In the rows, 128 means zero.
Each path is a new rotation, seen through one point. The rows after it are directions, each followed by how far the rotation turns it, in degrees a step (0 if it stays put).
Each turn is a multiple of 5 degrees from 10 to 175, or 0.
Each row of a path follows its step; steps can be skipped.
Path 1:
step 2: [123 130 124 130 127 120 135 131 121 127 127 134 132 135 134 131 128 125
 133 120 129 125 120 120 115 119 127 124 131 122 132 134 126 124 131 125
 137 139 127 119 128 132 127 122 126 125 130 135 131 133 131 133 128 128
 126 126 127 130 120 129 130 130 129 128 129 135 123 125 116 116 123 130
 133 128]
step 3: [116 130 116 120 130 123 131 129 133 132 127 132 132 134 136 127 125 117
 138 122 123 121 119 134 135 130 119 122 128 122 130 118 129 128 131 134
 131 133 132 123 130 131 127 122 123 135 117 130 123 127 132 133 130 132
 128 127 129 132 128 132 130 131 127 131 129 134 135 127 129 122 124 125
 123 128]
step 4: [128 126 117 124 139 129 130 131 121 120 131 125 131 134 127 125 134 129
 140 127 127 123 126 122 125 126 122 129 126 131 131 121 133 130 130 125
 129 125 130 122 127 130 140 123 127 122 122 125 129 129 128 133 117 133
 122 122 126 127 137 131 120 125 124 131 132 136 125 137 126 120 123 127
 132 122]
step 7: [130 136 109 120 129 134 126 135 121 120 131 126 127 134 123 125 126 128
 125 131 127 126 131 133 129 128 128 128 126 124 128 131 127 131 130 130
 126 122 138 122 118 131 137 124 120 121 127 128 129 122 125 137 132 136
 119 132 126 133 133 135 123 124 127 132 134 135 127 133 126 125 127 125
 125 131]
step 15: [119 123 115 129 128 128 127 137 131 126 130 129 130 127 129 125 131 119
 137 120 123 123 127 133 128 130 119 127 123 128 130 130 128 132 124 133
 128 127 128 116 123 135 138 128 118 120 130 124 131 126 132 128 127 133
 119 126 129 139 130 139 130 124 131 125 123 133 127 135 128 132 130 130
 135 122]
step 18: [118 128 115 123 130 130 130 135 127 128 125 125 129 126 129 133 128 125
 133 120 124 130 133 125 123 127 134 127 124 125 131 137 130 128 130 132
 134 133 137 119 124 143 127 130 125 127 127 125 127 130 130 132 140 135
 126 137 125 141 130 137 128 127 125 122 130 129 130 134 134 125 126 130
 126 135]
step 26: [121 126 113 127 135 131 124 133 122 132 123 127 131 127 130 124 127 121
 129 125 129 126 130 129 122 128 125 123 118 133 112 136 124 135 134 136
 133 121 134 121 126 134 128 126 126 123 121 127 130 125 133 127 134 134
 119 125 128 127 126 128 129 124 127 135 126 133 131 126 126 123 125 132
 137 133]
step 29: [120 134 120 126 132 135 125 129 122 128 129 130 129 132 125 122 126 130
 125 129 127 134 130 127 123 127 131 132 119 122 119 132 133 125 127 134
 135 129 130 122 133 143 130 121 126 132 126 119 128 125 135 125 132 136
 135 131 117 122 127 127 126 124 123 125 127 136 125 131 134 125 121 132
 137 136]
[130 127 127 128 127 128 127 128 128 129 129 127 128 126 129 129 127 126
 129 127 126 127 128 129 129 126 127 125 128 130 126 129 129 129 127 130
 130 129 127 128 127 129 129 131 128 129 127 127 129 129 127 125 126 129
 128 128 127 126 130 127 129 130 128 130 128 128 125 128 126 128 128 128
 130 126]	160
[129 125 127 129 128 130 127 130 128 127 128 127 128 127 129 129 128 131
 129 129 128 130 131 131 127 129 128 126 127 129 129 128 128 131 129 128
 127 126 128 126 128 130 128 128 126 129 127 127 128 130 129 128 129 125
 126 126 126 129 128 128 127 128 130 129 129 130 128 128 128 129 129 127
 128 129]	35
[129 128 127 127 129 128 129 127 127 130 128 127 127 128 128 127 127 126
 127 129 129 129 129 128 127 129 128 130 126 128 129 126 129 127 128 132
 125 125 128 129 128 127 129 127 127 129 127 127 129 128 130 129 127 129
 128 129 129 126 128 126 128 127 126 127 130 129 126 127 127 127 127 125
 128 129]	115
Path 2:
step 5: [138 116 129 127 125 125 124 126 125 132 133 131 126 121 127 130 131 135
 117 125 129 126 128 131 122 129 127 138 125 130 126 132 123 120 125 128
 135 129 131 136 131 116 135 123 130 134 125 131 127 122 144 134 119 132
 126 126 116 134 130 131 124 128 138 124 127 128 127 124 144 123 127 130
 132 120]
step 9: [132 125 125 117 125 134 127 132 136 131 135 134 120 128 131 115 132 127
 128 129 131 127 130 110 121 133 127 123 123 138 134 124 131 129 131 133
 125 128 124 138 128 128 139 130 134 137 122 136 130 133 123 119 126 128
 127 133 135 124 122 129 133 123 127 138 127 138 130 125 132 136 126 124
 133 128]
step 12: [131 127 129 125 123 126 119 123 128 133 127 132 129 124 129 129 127 137
 128 136 125 132 119 132 130 132 128 121 130 140 140 117 132 131 130 123
 130 115 134 127 125 137 122 123 120 127 120 134 116 125 124 128 126 125
 132 131 132 135 129 131 130 132 133 120 123 121 141 135 136 132 134 128
 123 124]
step 13: [121 130 131 127 126 125 122 133 120 118 131 119 122 146 130 125 131 121
 128 118 128 123 129 126 118 132 125 125 132 121 124 127 133 126 120 133
 133 138 133 125 124 128 126 127 129 130 131 124 138 131 127 123 138 127
 131 127 134 127 134 134 130 135 129 132 134 120 123 139 139 136 125 131
 124 122]
step 15: [120 128 121 127 132 120 130 142 131 131 129 137 130 123 126 128 130 127
 126 120 121 144 131 132 134 116 131 125 133 131 127 130 136 133 123 118
 121 124 133 140 125 124 127 128 123 120 126 131 126 144 131 126 129 123
 127 130 134 121 119 124 125 131 122 134 129 132 127 134 129 123 128 124
 129 124]
step 20: [124 131 130 123 124 122 136 126 128 132 129 137 125 133 130 130 122 127
 121 129 134 131 118 143 127 132 125 124 129 121 129 133 128 132 137 120
 138 138 121 123 124 128 135 129 138 126 130 131 132 129 120 123 135 123
 136 125 131 120 129 121 124 117 137 119 134 126 120 121 122 130 133 132
 128 127]
step 25: [123 122 131 124 138 126 129 136 132 123 124 128 130 134 126 136 123 126
 139 140 128 126 118 115 136 129 127 139 131 127 122 130 129 126 124 134
 125 130 124 121 122 127 132 137 130 141 120 138 126 125 129 125 127 130
 133 135 133 133 136 129 124 129 123 123 120 127 129 133 118 128 131 124
 123 136]
step 28: [133 130 134 135 128 119 116 122 127 138 137 128 127 131 130 123 125 122
 130 128 134 135 134 123 122 115 122 125 135 132 127 136 129 124 133 129
 118 128 123 129 117 117 122 125 128 137 131 132 122 118 130 135 119 130
 130 133 131 129 124 132 124 123 134 134 123 130 133 122 122 131 127 129
 126 119]
[127 127 129 128 128 124 128 128 127 125 129 129 128 129 130 128 129 128
 130 127 127 130 126 128 130 130 127 128 127 126 127 127 130 128 128 129
 128 131 130 128 129 130 129 130 130 127 128 128 127 129 127 128 129 129
 129 127 127 127 128 127 127 129 128 131 127 129 127 127 126 128 127 129
 129 127]	155
[129 129 130 128 129 128 127 127 127 128 127 130 126 126 127 128 128 127
 129 127 130 127 129 126 130 129 129 129 129 127 129 128 128 127 129 128
 127 125 129 125 128 128 130 130 130 131 128 129 129 128 127 127 131 128
 128 128 130 126 130 127 128 126 128 129 130 129 127 130 129 128 127 129
 128 129]	155
[130 128 128 128 129 128 129 128 124 130 126 126 127 129 129 128 127 128
 128 130 125 128 127 129 127 130 129 125 127 129 127 130 129 128 126 129
 128 129 127 128 125 129 128 130 127 129 131 128 128 127 127 127 129 130
 127 129 129 127 127 128 127 130 128 127 127 129 129 129 129 129 128 129
 127 130]	65
[128 129 129 130 130 128 128 127 129 128 126 125 131 129 128 130 129 128
 127 128 131 128 128 128 128 129 128 126 126 127 128 129 127 126 126 127
 128 129 129 128 129 125 129 128 129 129 127 130 128 128 127 130 127 129
 129 127 129 130 128 126 127 129 129 128 128 128 125 128 128 131 129 131
 127 128]	120
